In the rows, 128 means zero.
Named moves come first, each a turn or a mirror and shown by rows before and after it. Which of them, in which order, take the first row of each pair that follows to the second? Write the first one first, as in the answered first pair.
z277 (before => after):
[128 109 145 129 143 137 135 143 141 138 126 131] => [128 128 150 129 130 112 133 138 146 139 130 119]
[117 166 107 119 114 117 141 114 114 135 179 109] => [115 131  96 117 142 162 141 123 105 126 180 135]
[137 146 133 148 118 117 122 113 157 117 100 136] => [133 124 127 150 135 148 121 124 152 113 100 152]
z132 (before => after):
[112 142 110  97 136  56 139 126 166 123 145 130] => [134 137 149 138  98 183 107 153 107 168 113 101]
[135 128 137 123 134 106 154 132 140 128 184 141] => [143 126 154 140 119 159 142 144 116 148 171 129]
[126  75 116 135 135 161 120 134  82 132 114 157] => [115  75 100 118 153  98 133 117 110 116 127 169]
z632 (before => after):
[138  87 170 167  77 118 117 124 114 122  76 128] => [ 91  95 116 152  65 124 138  89  96 114 111 153]
[109 178 126 120 122  76 120 117 133 121 130 127] => [106 192 125 118 129 108 117 120 138 133 113 124]
[108 121 103 124 160 176 136 147 116 116 133 149] => [149 100 147 141 162 147 117 173 129 114 123 134]
z834 (before => after):
[145 109 138 158  95 107 108 132  96 115 138 117] => [107 165 101 128 103 149 119 113  99 133 133 123]
[114 103 123 109 139 171 145 136 101 148 162 146] => [105 125 150 109 134 138 137 125 154 153  70 146]
[101 101 122 122 139 173 129 136 108 146 126 163] => [104 101 144 134 135 145 123 133 136 143  83 160]
z602 (before => after):
[ 98 191 135 106  97  91 153 122 157 138 124  92] => [ 97 155 141  99 130  86 148 129 186 121  83 123]
[139 144 137 121 178 130 120 175 171 130 129 121] => [139 159 131 118 170 144 123 173 155 139 149 110]
[ 93 114  84 129 138  74 127 101 136 102 178 173] => [ 93 109  77 130 149  89 126 103 136 100 178 183]

Each pair is 2 to 4 moves apart.
[128 177 127 113 136 183 128 131 128 160  83 128] => [149 129 123 128 133 198 128 152  83 148 146 127]
z602 then z277 then z834 then z834
[150  87 138 133 147  73 125 131 142 108 138 162] => [156 148 137 109 180 168 119 159 134 147 138 144]
z834 then z632 then z834 then z834
[145 199 151 112 124  90 112 132 145 162 126  92] => [120 142 139 112 155  93 117 116 180 127  64 150]
z834 then z632 then z834 then z602
[ 96 115  69 129 132 158 139 103 110 142 147 132] => [132 159 111 135 124 165 126 133 113 173 137  85]
z277 then z632 then z834 then z834
[130 128 117 122 120 137 131 128 108 126 165 129] => [135 159 141 121 128 105 126 129 144 134 128 113]
z632 then z277 then z834 then z132
[122  94 130 134 145 153 130 147 127 118 109 166] => [122 129 151 141 126  97 125 132 154 125  87 142]
z277 then z132 then z602 then z132
[149 141 145 125 145 128 113 159 137 136 129  80] => [121 140 136 130 124 173 112 136 119 143  94  97]
z632 then z834 then z602 then z132
[151 173 147 109 160 172 118 163 134 157 156 103] => [124 142  98 102 146 154 138 136 100 132 206 134]
z632 then z277 then z602 then z632
[ 99 130 116 128 146 160 124  99 168 133  83 156] => [123 139 145 166  69 139 115  96 114 150 125 104]
z834 then z632 then z277 then z132
[127 219 117 100 136  72 142 117 143 153 181  80] => [166 174 151 120 132  50 126 142 140 147 181  67]
z632 then z632 then z834
[143 116 123 132 125 119 136 138 113 112 175 123] => [120 159 131 128 125 119 130 122 158 127  92 123]
z132 then z632 then z834 then z132
[123 147 116 125 136 186 136 135 111 149 150 123] => [146 149 131 115 169 153 137 155 147 142 158 118]
z132 then z632 then z834 then z834
[113  94  93 133 125 145 114 117 110  90 145 167] => [118 122 126 142 126 147 100 121 148 107  71 158]
z602 then z834 then z632 then z277
[114 122 109 112 184 141 146 140 140 132 122 159] => [124  78 126 134 155 101 146 135 133 110 121 159]
z132 then z834 then z632
[155 151 154 119 192 178  98 169 138 142 145  86] => [142 144 144 125 141  38 120 123 154 111 162  79]
z277 then z632 then z834 then z834
[124  68 131 156 164 199 121 106 110  75 104 196] => [105 193 128 132 153 233 119  98 119 131  90 148]
z632 then z602 then z632 then z834
[ 94 123  85 101 154 135 142  96 148 113 118 187] => [147  99 156 160  95 179 109 129 100 139  91 135]
z834 then z277 then z132 then z602
[123 100 129 138  91 101 123 127  92 146 188  86] => [ 89  62 114 137 107  97 130  98 135 123  97 146]
z834 then z277 then z834 then z632
[112  73 109 116 128 106 141 123 117 116 176 185] => [133 179 165 128  77 115 116 126 124 178 113 106]
z632 then z277 then z632 then z132
[ 89 141 112 110 136 103 129 102 153 112  68 161] => [143 105 164 163  77 125 107 134  86 126  99 110]
z132 then z602 then z602 then z834
[151 128 140 139 110 157 116 151  87 140 171 107] => [132 132 125 126 132 198 117 149 102 143 139 131]
z834 then z277 then z834 then z834
[116 148 141 181  88 164 124 111  80 131 126 112] => [107 140  96 150 126 133 150 102  88 108 190 134]
z632 then z602 then z132 then z834
[139  84 145 147  70 114  96 114 106 103 111 152] => [146 101 163 137 105 161  83 137 127 120  75 151]
z132 then z277 then z632 then z632
[112 136 153 103 127  47  99 144 152 116 115 129] => [146 147 172 102 149 115  84 186 138 140 122 108]
z834 then z602 then z632 then z632
[120 152 126 105 175 148 122 145 165 141 111 139] => [133 169 140 116 125  80 126 133 147 143 147 100]
z602 then z277 then z602 then z632
[137 159 103  74 200  84 152 145 178 110 183 146] => [129 182 110  72 194  83 147 136 190 120 152 142]
z602 then z834 then z834 then z834
[149 161 122  70 160 110 127 151 172 124 135 117] => [166 125 151  97 154 160 112 172 155 133 103 117]
z277 then z132 then z834
[130 153 106 117 139 200 126 134 113 147 145 126] => [141 169 106 106 152 171 131 141 129 146 168 112]
z632 then z132 then z834 then z132
[142 137 205 133  97 130 101 144 101 166 102  92] => [ 93 137 121  65 190 106 139 121 151 124 154 163]
z277 then z834 then z132 then z602
[130 179 150 111 141 112 122 141 153 145 102 108] => [112 171 121 106 128  77 139 114 140 128 143 120]
z632 then z834 then z834
[ 68 120  96 117 194 196 133 120 148 130  43 165] => [181 103 201 177 139 148 102 189 103 153  97  63]
z602 then z602 then z277 then z632
[134 149 112 111 162 179 123 142 131 145 160 115] => [142 175 128 107 154 128 124 140 150 147 156  93]
z132 then z602 then z632
[147  86 163 139 112  69 129 140 135 106 134 121] => [115 147 114 110 109  81 146 118 118 120 190 114]
z602 then z277 then z834 then z602
